Rows swapped in pairs by one turn or mirror: which row each one swaps with:
K_362: [ -5.3  -8.8  -4.0  -1.4  10.6   1.4 -17.4  -8.6  -4.0  10.7  -3.9   4.8
   4.0  15.6   0.6  -4.8 -25.4   6.8]
K_871: [ -4.7  -3.6  25.9   3.2  -5.3   4.4  -4.4   3.1 -16.1  17.2  13.2  -2.5
   5.3 -14.4   8.4  -4.3   1.5   0.9]
K_225: [ 13.1  -2.7   6.1  -3.8  -8.1 -13.5   6.2  10.3   3.3  -3.3   8.6 -32.4
   9.6  -2.7   3.8  -5.5  -5.1  -4.9]
K_367: [ 14.6  25.2  -8.7  15.8   1.2 -10.0  -4.9   3.4   4.6   5.2   5.4  10.5
  -9.5 -11.6  -3.8   3.6  -9.1 -10.4]
K_34: [  2.8   9.9 -15.7  13.9   5.5   4.0  -3.4  15.0   5.4 -12.0  -6.6 -19.5
   6.1  -0.6   7.7 -15.7  -9.2   4.8]
K_865: [-12.7  -8.8  -1.3   7.2  -1.5   4.1  -9.7  13.7 -13.4  14.8  12.3  15.2
   2.9   5.4  21.4   4.3  -5.0  10.5]
K_173: [  0.3  -9.8   6.2   6.8   2.8 -12.5  16.3  26.6 -15.0  16.3  14.4  -3.2
  -5.4   2.1  -8.9 -10.4  -1.0  -4.2]
K_504: [ 11.5  -7.2   1.2  14.1 -14.4  -8.2   3.2   0.9  25.9  -5.7 -10.8   8.3
   2.3   5.4   2.9   0.4  -1.9   4.8]
K_861: [ -8.9 -11.8  19.0 -10.2  -5.1   5.1  -7.0   5.2 -18.1  11.2  -2.1   9.3
  10.8   3.0   1.1 -14.1  -9.9  -0.5]
K_843: [ 11.3  -7.1  -0.7  23.6 -12.2  -9.3   2.3  14.1 -20.7  10.7   0.1  -7.5
   9.9  16.5  15.6   2.2  -4.5  -4.0]
K_663: [  2.2 -17.9  -9.5 -11.3   0.9 -11.2 -14.5  -5.8 -10.1   8.4   6.8  -7.1
  -4.3  12.1  -5.5  -3.6 -22.2  -3.8]
K_977: [  8.4   0.6  -8.8  19.7   7.1  -3.8  15.2  15.7  -4.0  17.7  24.6  -4.8
 -10.6  -5.4  -2.0   0.7  -4.8  -7.4]
K_981: [ -2.1   0.1  23.0  -2.7   3.3   2.9  -8.6  16.6  -1.8  14.5   5.4   3.3
   1.1   0.1   6.4 -13.8 -16.2  17.6]
K_5: [  0.2   7.7  -0.7  24.3 -20.3  -3.0  -1.3  -6.5  -6.8  -6.9   3.3 -10.2
  -6.7  -5.3  -4.5  11.6  14.0  -5.7]
K_463: [ 3.7 15.8 11.3 11.7 13.5 15.5  6.2  8.1  1.6  5.3 -9.1 17.1  7.3 -1.2
 -2.1  3.2 -6.1  3.8]
K_677: [ 13.9  25.5  11.3   1.0   0.4  -8.4 -13.2   4.9  -5.7   7.0   0.4  16.3
  -3.6  -8.8   5.8  -2.6  -6.6  -8.9]
K_520: [  4.7  -9.3  -2.6  -0.9  -9.1   3.0 -14.8  -2.5 -15.9 -15.2   0.4  -6.1
 -13.5  -6.2  10.6  -3.7  13.2   1.0]
K_777: [  3.3 -11.1   1.0   0.3   2.1  -7.7   8.0   5.8   8.5  -3.2   7.5 -34.3
   5.3   6.7   6.3  -5.0 -11.5  -3.4]
K_753: [ -6.2   0.7   4.2   5.0 -17.6  -4.7   8.5   4.9 -16.3   3.2  -1.5   1.0
 -12.8   1.2  -3.4  10.1  23.0  -3.9]
K_35: [  4.4   3.9  20.5  -5.0   7.0   4.2  -2.5  20.2   4.2   9.7   0.8   4.2
  -1.3   6.3  -1.3  -7.5 -20.2  18.5]
K_86: [ 15.6  15.6  -9.3  18.9  -1.8  -3.1   3.9   9.3   4.6   8.9  23.6   0.1
 -10.4  -9.9  -0.8  10.5  -7.6 -11.3]
K_363: [-13.6  -3.6  -7.7   4.4  -5.1   3.7  15.2  10.7   8.7  -4.9   6.1  14.8
  -3.5   6.5 -19.4  10.5   0.7  -6.8]
K_952: [ -4.3  -8.8 -10.2 -10.9 -15.9  -6.5  -0.9   6.3   3.4  -1.3  11.2  -1.7
  -1.3   7.8 -28.8   5.3  -1.2  -8.0]
K_374: [ -0.8 -16.8 -12.7  -6.2 -15.2 -12.2  -6.3  -4.5   1.3   6.6  13.0  -8.2
  -2.8   8.3 -22.3   1.3  -6.3  -6.0]
K_724: [  2.1  19.8   3.2   7.4   6.6   7.0   1.0  20.6   0.5  -4.8  -8.0 -12.5
   4.2  -7.6   0.8 -21.3  -2.9   4.7]
K_435: [  6.0 -16.3 -11.8  -7.3  -2.1 -13.8 -13.9 -11.3  -3.6  12.5   9.8  -6.1
  -2.5  13.0 -12.3  -1.4 -14.7  -5.0]
K_535: [-11.9 -11.6  -0.9  -4.4   0.5  14.5  -6.2  -7.7 -17.4 -10.0   0.2   0.5
  -4.4  -0.1   8.4  -2.9   9.5   3.6]
K_542: [ -2.1  -3.6  -6.3  27.6 -14.1   8.3  -1.9 -11.1  -0.3  -4.3   2.7 -13.7
  -5.7  -0.7  -2.6  15.4   5.2  -3.9]
K_417: [-10.9  11.2   5.5   2.3   5.6  11.5 -16.1   6.5  -5.7   6.1  -3.3  18.0
  13.3   4.4   1.4  14.7   5.0  -0.3]
K_999: [  3.0  -0.7 -21.3  21.7   0.7   3.6  -4.7  12.3   3.4 -10.6   1.6  -9.3
   9.9   2.6  16.8 -10.2  -8.8   9.2]
K_154: [ 16.4  13.2 -11.4  16.5   1.6  -6.1  12.1  12.0   2.2  12.0  21.2  -6.3
 -10.0  -3.4  -3.3   8.1  -7.4 -13.5]
K_667: [ -7.1  10.0  10.0   1.4   6.6  18.0  -1.5   5.2   9.3  -1.0  -4.9  -4.7
  18.0   5.2 -11.9  11.4  -9.6   7.2]
K_206: [ 12.5  -9.6   5.9   4.9 -15.6  -5.5   2.0   2.9  26.3  -9.3  -9.2   6.2
  -0.4   7.8   1.1   3.6  -0.5  -0.9]
K_439: [ 19.5  23.0  -9.2  14.2  -3.3  -8.1  -0.7   3.0   3.9   9.0  13.6   3.9
  -9.6  -4.4  -2.0   4.4 -13.7 -14.3]
K_14: [-11.2  -2.9  -4.6   3.8   2.4  -1.2  21.0  18.6  15.0   7.0  -2.5 -18.5
   0.8  10.5   2.5  -9.6 -11.3   1.2]
K_844: [-14.2   3.7   3.2   5.3   0.3   5.7 -14.8   5.4 -11.1  12.0   1.1  22.7
  13.4   0.8   5.3   8.3   7.0  -6.3]
K_320: [  2.2 -17.9 -11.2  -8.5  -8.2 -11.3 -13.1  -0.8  -0.1   7.7  13.5 -13.0
   2.0   9.5 -21.0   1.8 -10.7  -2.5]
K_751: [ 14.4  -9.9   2.1  14.0 -12.8  -8.0  -0.8  15.6 -21.0   6.7  -2.5  -7.1
   6.3  19.0  17.2   4.0  -5.2 -10.6]
K_557: [  4.6   9.5  11.3  -4.2   0.5  -1.3 -15.0  29.3  13.6   4.3  -8.9   8.3
   1.6   5.9  -7.6   1.6  -0.5   9.5]
K_657: [ 16.5  -8.8   2.9  -1.0 -11.8  -0.8 -19.3  11.5  -7.0 -16.5  -2.5  -5.8
 -11.2  -1.1   6.0  -3.9  13.6  -1.3]

K_861 is swapped with K_463
K_86 is swapped with K_320
K_367 is swapped with K_663
K_542 is swapped with K_225
K_14 is swapped with K_753
K_557 is swapped with K_865
K_417 is swapped with K_981
K_374 is swapped with K_154
K_844 is swapped with K_35

